Rows are one point carried round by a steady rotation, each followed by how many ticks it has turned.
The counts run from 0 to 576.
-3	-8	-4	10	-7	-13	16	-14	-2	3	17	6	1	1	3	15	10	-4	-6	-4	4	4	3	-15	-14	-20	16	17	0	-7	14	1	9	5	-2	14	18	-27	21	11	-9	15	0	10	-6	5	-41	14	-14	-10	-21	13	-10	8	-2	9	-9	7	-3	-10	21	17	-1 | 14
10	2	11	13	-10	18	-8	-1	6	-1	-5	-1	2	-13	2	-14	-12	-7	-19	16	3	-11	17	-4	-12	-5	10	5	-5	4	10	-20	1	-7	7	-22	-12	10	18	-6	3	-9	-8	6	10	28	21	-20	4	9	0	12	-5	2	15	3	-1	3	9	-6	27	-20	4 | 418
-22	0	8	-1	-1	-5	9	-1	-13	3	14	-9	5	-11	-3	1	0	2	-2	-17	-1	11	3	-1	2	-16	28	15	-27	-8	12	-6	3	12	-4	-6	11	-28	3	-9	-4	9	-6	4	-1	19	-31	0	2	3	-8	10	-19	8	12	2	3	-9	-10	-17	17	21	-7 | 159
13	2	15	10	-13	-3	0	3	-18	6	-3	-13	-18	7	8	-11	-16	9	7	-22	-13	5	-1	5	-1	-8	22	24	-20	-6	12	-6	0	12	-15	16	3	11	6	-3	-6	12	-7	20	3	16	7	17	2	-2	10	13	-8	9	13	-7	4	4	-19	-8	15	17	8 | 31
4	10	-11	8	-1	17	-2	-16	10	-1	11	-1	2	9	8	14	2	-24	-12	26	7	-14	22	-14	-8	-8	-8	-3	19	8	-6	8	12	-8	12	-15	-8	-17	7	0	1	13	12	-9	8	5	-8	-14	-3	12	0	6	-2	14	-3	5	-24	3	25	1	20	-18	3 | 98
4	6	5	15	-7	-9	-1	2	-6	6	-1	-26	-20	6	-2	-17	-19	-1	3	-16	-2	7	4	-3	7	-7	21	11	-25	-13	-6	8	10	12	-2	21	-9	22	-8	-4	10	17	-17	13	18	23	13	6	5	11	11	19	2	4	17	2	18	6	-11	-5	7	22	14 | 184
3	3	-16	11	-7	-1	10	-16	-8	-1	13	-5	-9	15	8	6	6	-22	0	-2	13	8	28	-17	-12	-16	1	18	-2	-14	4	14	11	11	0	23	8	-9	-9	-1	3	32	-9	-1	2	3	-24	12	-8	13	8	21	1	19	-3	0	-4	2	-2	-8	10	26	4 | 339
-4	-1	19	-11	-3	19	-7	17	-3	4	6	-15	11	-13	6	-6	-6	5	-12	-6	-7	-5	5	7	8	-15	14	9	-26	5	17	-24	-13	8	-6	-30	-4	-14	12	-9	-4	3	12	-6	9	21	-3	-19	15	7	7	5	-29	7	12	-14	1	-10	3	-10	21	-6	2 | 120
-7	-15	-11	15	-7	-11	-6	12	-17	6	-5	-10	11	-10	1	0	-3	12	-19	-12	-8	-2	12	-19	-1	-12	29	26	-4	-18	10	-1	16	31	3	-9	-3	-3	1	-12	17	8	-10	1	10	13	-20	-4	7	-12	-24	7	-7	-17	3	5	4	1	0	-4	21	18	0 | 11
0	-8	18	-11	3	12	7	-10	2	-1	12	-10	-12	-13	2	-11	-11	0	2	-10	-8	5	-7	10	7	-23	23	-8	-27	17	14	-10	-21	-2	-4	-4	-15	-10	8	-3	-13	1	-1	12	13	23	-3	-7	24	-1	6	17	-30	10	12	-12	2	7	4	-14	15	-8	24 | 127
8	4	0	18	4	24	-16	6	10	7	-9	-12	-13	10	16	-15	-26	-4	-1	7	-20	-18	2	-6	3	-10	-4	0	8	-1	15	-8	8	17	-2	-10	-22	24	5	13	17	13	-6	8	28	11	21	-1	-1	-8	3	13	8	6	1	-4	-1	2	6	1	5	-26	11 | 227
3	-10	-6	-13	-4	7	12	-19	0	-14	14	-7	-10	2	-5	-3	5	-12	-11	4	6	-7	5	-12	-1	-10	3	0	-10	20	2	12	-8	-9	3	8	-10	-18	6	3	-8	16	-3	11	8	20	-7	-8	17	8	4	14	-25	18	-1	-13	-9	0	30	-19	12	-4	22 | 568
9	-15	-10	-10	-7	-10	18	-5	-2	-10	15	-15	-5	-1	-5	7	13	1	-24	-3	7	-5	7	-14	5	-9	11	19	-18	1	-1	12	-4	-7	6	10	-7	-12	0	-6	-5	17	-10	9	5	20	-15	-10	23	8	-9	20	-26	4	4	-10	-1	5	17	-12	23	22	25 | 287
-8	9	-2	20	-9	-2	-16	20	-18	13	-5	-18	3	3	6	-1	-16	2	-18	-9	-8	-7	14	-17	9	-9	13	19	-3	-15	-3	3	27	37	3	-14	4	-1	6	-3	21	11	3	-9	8	7	-11	2	-8	-2	-9	7	-2	-4	4	12	-2	-10	-2	5	9	15	-11 | 489
-4	19	7	24	-3	24	-25	5	-6	9	-2	-7	6	4	20	5	-16	-8	4	8	-11	-6	17	-6	-5	-12	-4	17	12	-6	19	-11	14	19	-7	-22	6	-6	16	5	9	14	19	-8	11	-3	-10	12	-19	-4	5	6	4	10	-3	6	-23	-11	1	3	13	-15	-20 | 67
6	-8	13	-11	-9	18	-3	3	-4	0	0	-26	-5	-8	1	-5	-13	10	-18	-3	-17	-13	-4	6	14	-12	6	5	-23	19	-1	-6	-13	10	-1	-14	-18	-2	9	-2	-6	5	6	9	19	22	16	-15	29	5	11	4	-20	9	4	-14	-4	-9	13	-4	19	-9	19 | 560
3	6	-5	4	-9	-9	8	-8	-8	7	15	-18	-10	16	1	11	0	-12	-5	-14	-2	5	18	-15	5	-11	9	15	-16	-15	-11	15	5	14	-14	27	0	-1	-13	-2	0	27	-10	-8	14	2	-19	9	-3	12	11	17	-4	13	6	-2	-1	5	-8	-6	15	33	13 | 338
10	-12	3	-7	-12	16	13	-7	13	7	14	-13	2	-12	7	-5	2	-4	-15	-11	7	2	5	10	-6	-14	-2	5	-23	5	23	-22	-15	-17	-11	1	-7	-21	15	17	-18	11	-3	-4	-7	12	-11	-10	7	-7	11	6	-11	10	-3	-14	-2	11	-8	-13	11	-7	22 | 122
1	-4	-12	18	4	17	-14	-2	13	-4	1	-4	-1	7	13	6	-8	-16	-15	29	-7	-18	13	-24	-3	-14	-3	-4	22	5	3	9	16	15	13	-13	-18	7	10	5	18	15	2	7	18	8	2	-11	0	1	-12	13	3	3	-5	-1	-12	-5	27	1	10	-21	2 | 239
-2	-10	-3	3	-8	-14	16	-4	1	-2	19	-6	8	-9	-8	9	14	-4	-20	-8	5	7	10	-16	3	-20	12	5	-25	-17	6	-1	8	-1	8	2	-1	-22	2	-3	-3	13	-6	-4	-10	20	-27	-13	2	6	-16	7	-19	3	15	-7	13	2	1	-10	20	20	10 | 440
-6	5	-10	13	-4	23	-16	-3	4	4	7	-11	11	-2	4	14	-9	-9	-23	22	4	-17	31	-14	1	-9	-6	-2	17	9	-11	11	12	10	8	-25	-16	-7	5	-4	9	4	8	-19	25	5	2	-18	4	6	-1	5	0	6	-12	1	-12	0	22	4	18	-22	5 | 99
0	7	9	2	-1	20	-17	16	-4	14	-3	-33	-11	4	9	-12	-26	7	0	-11	-17	-13	-6	2	18	-12	4	-2	-18	0	9	-9	5	13	3	-8	-15	7	5	12	12	27	-1	10	8	16	12	3	2	12	14	8	-8	15	8	-12	3	-20	2	-1	-4	-6	1 | 222
10	0	1	6	-15	31	-11	3	8	5	3	-11	7	-4	14	-2	-6	1	-23	9	0	-12	15	-1	-11	-8	-19	9	7	12	23	-23	-2	-6	-6	-18	-6	-5	28	18	-6	7	13	-8	2	7	7	-6	-2	-15	3	0	-3	7	-12	-8	-15	1	12	-1	13	-32	7 | 551
11	11	10	-10	-2	15	0	-4	-3	-9	9	-23	-13	14	3	2	-3	-17	-5	1	-7	-12	9	-6	14	-11	-7	-7	-20	8	-9	4	-3	-1	4	3	-16	0	-5	-1	-2	28	5	4	15	15	9	-1	14	28	18	11	-22	29	13	-13	-7	-13	14	-10	14	6	12 | 89
-9	0	-18	14	-1	-4	11	-13	-2	16	15	-8	-6	9	-2	8	-5	-9	1	-6	8	2	6	-12	6	-14	5	4	12	0	4	16	18	17	-1	22	10	-24	13	19	1	29	-5	3	-2	1	-27	15	-15	-11	-9	13	9	12	-11	17	-10	5	-3	1	1	12	0 | 486
-1	5	6	26	-9	13	-10	0	-10	7	-15	0	-8	-6	1	-22	-21	-5	11	-3	-4	5	11	2	-22	-6	27	21	-3	-11	19	-13	9	17	-4	2	-1	23	9	-7	6	-2	-18	23	11	21	11	2	-3	-7	-4	20	10	-3	17	15	2	12	-13	-7	14	-9	-5 | 176
-9	11	2	31	-10	-1	-15	6	-13	10	0	-6	0	9	4	6	-16	-4	-8	6	-6	-2	22	-15	-7	-15	15	16	13	-9	0	7	28	24	4	-4	9	1	17	-1	15	7	3	-1	6	0	-13	3	-20	-5	-13	8	11	3	7	23	-8	-2	-6	8	11	9	-14 | 488
7	-11	-5	5	-6	21	4	-2	13	4	6	6	7	-8	10	-8	3	-15	-15	10	14	-5	13	-3	-22	-11	-10	0	-4	0	32	-31	-7	-20	4	-13	-8	-8	22	19	-9	15	-6	2	-9	18	5	-14	-5	-4	0	7	-5	16	-2	-18	-9	2	6	-13	10	-19	11 | 410
5	-2	10	-5	-2	9	17	-13	1	-6	11	-1	-8	-7	-4	-6	2	-8	-2	4	6	5	2	10	-1	-17	11	2	-26	20	17	-11	-17	-14	2	1	-5	-15	13	-1	-20	10	2	19	-3	23	-4	-8	7	7	4	14	-26	25	7	-11	-5	-1	4	-23	17	-7	13 | 128
5	-12	-4	-1	12	1	-11	9	7	5	12	-12	7	8	11	13	8	-5	-15	-5	-19	-19	5	-20	21	-23	-2	-8	-15	-8	6	9	4	19	10	-15	-22	-12	-3	5	14	27	8	-5	17	8	-15	-11	15	-2	-10	4	-20	-1	4	-16	8	-12	15	-3	9	9	13 | 248
-3	-21	-20	1	-5	-14	23	-5	10	6	18	-4	9	-5	-3	5	15	-9	-21	-6	12	5	9	-11	-8	-16	4	10	-9	-10	16	-3	8	-5	7	1	-5	-26	12	9	-5	15	-18	-2	-11	15	-33	-14	-2	-7	-16	9	-8	0	-4	-8	4	5	6	-10	19	18	14 | 441
0	-13	-6	15	-15	7	-3	1	-10	2	-5	11	7	-11	11	-4	0	6	-14	-3	2	5	17	1	-32	-4	16	33	5	-7	30	-19	0	10	-10	-7	12	-4	18	3	-1	3	-5	11	-1	9	-13	4	-6	-19	-16	4	0	-12	0	5	-11	5	4	-7	17	-2	-7 | 309
9	-2	-6	17	-9	-11	7	-6	1	15	10	-7	-2	21	11	11	4	-10	1	-12	-1	5	10	-17	-5	-19	-1	12	-4	-26	22	1	15	5	-3	17	11	-11	7	17	-6	28	-7	-5	-10	-4	-30	19	-21	-1	-3	12	4	16	7	-2	0	1	-19	-6	3	24	3 | 492
